[[-23.0 -14.7 -55.7 -46.1  -2.6  41.5   0.1  19.1 -11.5 -18.2  -6.2  22.0
   12.1]
 [ 52.5 -15.5  -2.9  52.5 -23.0 -29.4 -10.2  63.9 -24.4 -33.0  47.4 -49.1
   45.5]
 [-25.4 -18.1  44.1  47.7   0.1  17.2 -23.0 -41.3  22.3  29.3  -7.3  13.4
   12.6]
 [ 27.5  25.1  32.8 -65.4   7.1  27.7 -11.8  -6.7  49.9  44.4   3.2 -73.6
    6.3]]
->
[[-23.0 -55.7  -2.6   0.1 -11.5  -6.2  12.1]
 [ 52.5  -2.9 -23.0 -10.2 -24.4  47.4  45.5]
 [-25.4  44.1   0.1 -23.0  22.3  -7.3  12.6]
 [ 27.5  32.8   7.1 -11.8  49.9   3.2   6.3]]

[[ 32.0 -21.1  28.7 -20.0  26.1]
 [  0.5   9.0   4.2   7.9   1.9]
 [ 48.6 -36.1  41.7 -35.5  37.0]
 [-55.0  61.5 -39.1  57.5 -40.0]
 [ 64.7 -51.1  54.2 -50.2  48.5]
 [ -7.4  16.5  -2.0  15.0  -4.1]
 [-31.8  39.0 -21.1  37.4 -21.0]
 [ 24.5 -13.6  22.8 -13.6  19.6]
 [-31.6  39.0 -20.9  37.0 -21.4]
 [-55.6  61.5 -39.6  58.7 -39.0]]
->
[[ 32.0  28.7  26.1]
 [  0.5   4.2   1.9]
 [ 48.6  41.7  37.0]
 [-55.0 -39.1 -40.0]
 [ 64.7  54.2  48.5]
 [ -7.4  -2.0  -4.1]
 [-31.8 -21.1 -21.0]
 [ 24.5  22.8  19.6]
 [-31.6 -20.9 -21.4]
 [-55.6 -39.6 -39.0]]

[[ 43.7 -46.8 -48.4]
 [-49.5  51.3  61.7]
 [ 45.4 -42.2 -43.3]
 [-50.2  52.5  54.4]
 [ 40.5 -41.3 -39.3]
 [-51.3  58.2  58.8]]
->
[[ 43.7 -48.4]
 [-49.5  61.7]
 [ 45.4 -43.3]
 [-50.2  54.4]
 [ 40.5 -39.3]
 [-51.3  58.8]]

[[-28.1   9.4  29.8   5.6  15.1  -2.0 -10.9   5.0   3.2   0.5   3.6  -8.4
    0.7   5.4 -21.5]
 [ 13.7  -6.7 -25.5   2.7 -18.5  10.6   0.8 -11.8   1.7  -4.9  16.6  -7.5
    9.2   6.4   2.9]
 [  5.1   9.8  10.1  -2.9  55.0   6.4  10.8  -2.0   8.5  -3.9  -2.4  11.6
   -4.4  -5.4  11.3]]
->
[[-28.1  29.8  15.1 -10.9   3.2   3.6   0.7 -21.5]
 [ 13.7 -25.5 -18.5   0.8   1.7  16.6   9.2   2.9]
 [  5.1  10.1  55.0  10.8   8.5  -2.4  -4.4  11.3]]

[[-61.1 -56.4  49.6  58.3  37.5  -6.9 -67.1  49.5 -62.1 -64.6 -59.8 -52.6
   73.6 -56.6  64.4 -71.5]
 [ 74.3  57.1 -50.4 -60.3 -56.5  -3.5  67.6 -61.9  59.0  50.0  53.6  65.4
  -58.7  63.5 -51.0  62.3]
 [ 56.9  47.2 -53.1 -39.8 -50.9   3.1  55.8 -71.6  54.3  43.2  60.1  53.1
  -65.7  62.7 -45.4  42.4]]
->
[[-61.1  49.6  37.5 -67.1 -62.1 -59.8  73.6  64.4]
 [ 74.3 -50.4 -56.5  67.6  59.0  53.6 -58.7 -51.0]
 [ 56.9 -53.1 -50.9  55.8  54.3  60.1 -65.7 -45.4]]

[[ 33.0  27.0 -24.5  -4.2  19.7   2.4  41.4  11.8 -11.3  -7.2   5.2]
 [ -4.5  24.9 -11.2 -37.0   6.8 -16.4 -25.6 -49.1 -22.8  10.9 -13.4]
 [ 23.5 -35.1  15.9  18.1  -0.7 -35.9 -22.5  17.0  -8.3 -25.0  -7.9]
 [ -1.9 -42.8  14.5 -13.6  -5.8  31.5   7.2  -4.0  21.6  -5.5  20.9]
 [-22.5 -26.6 -55.2  32.9 -43.1  -0.2  -6.1  21.2  26.8  64.9  -4.9]]
->
[[ 33.0 -24.5  19.7  41.4 -11.3   5.2]
 [ -4.5 -11.2   6.8 -25.6 -22.8 -13.4]
 [ 23.5  15.9  -0.7 -22.5  -8.3  -7.9]
 [ -1.9  14.5  -5.8   7.2  21.6  20.9]
 [-22.5 -55.2 -43.1  -6.1  26.8  -4.9]]
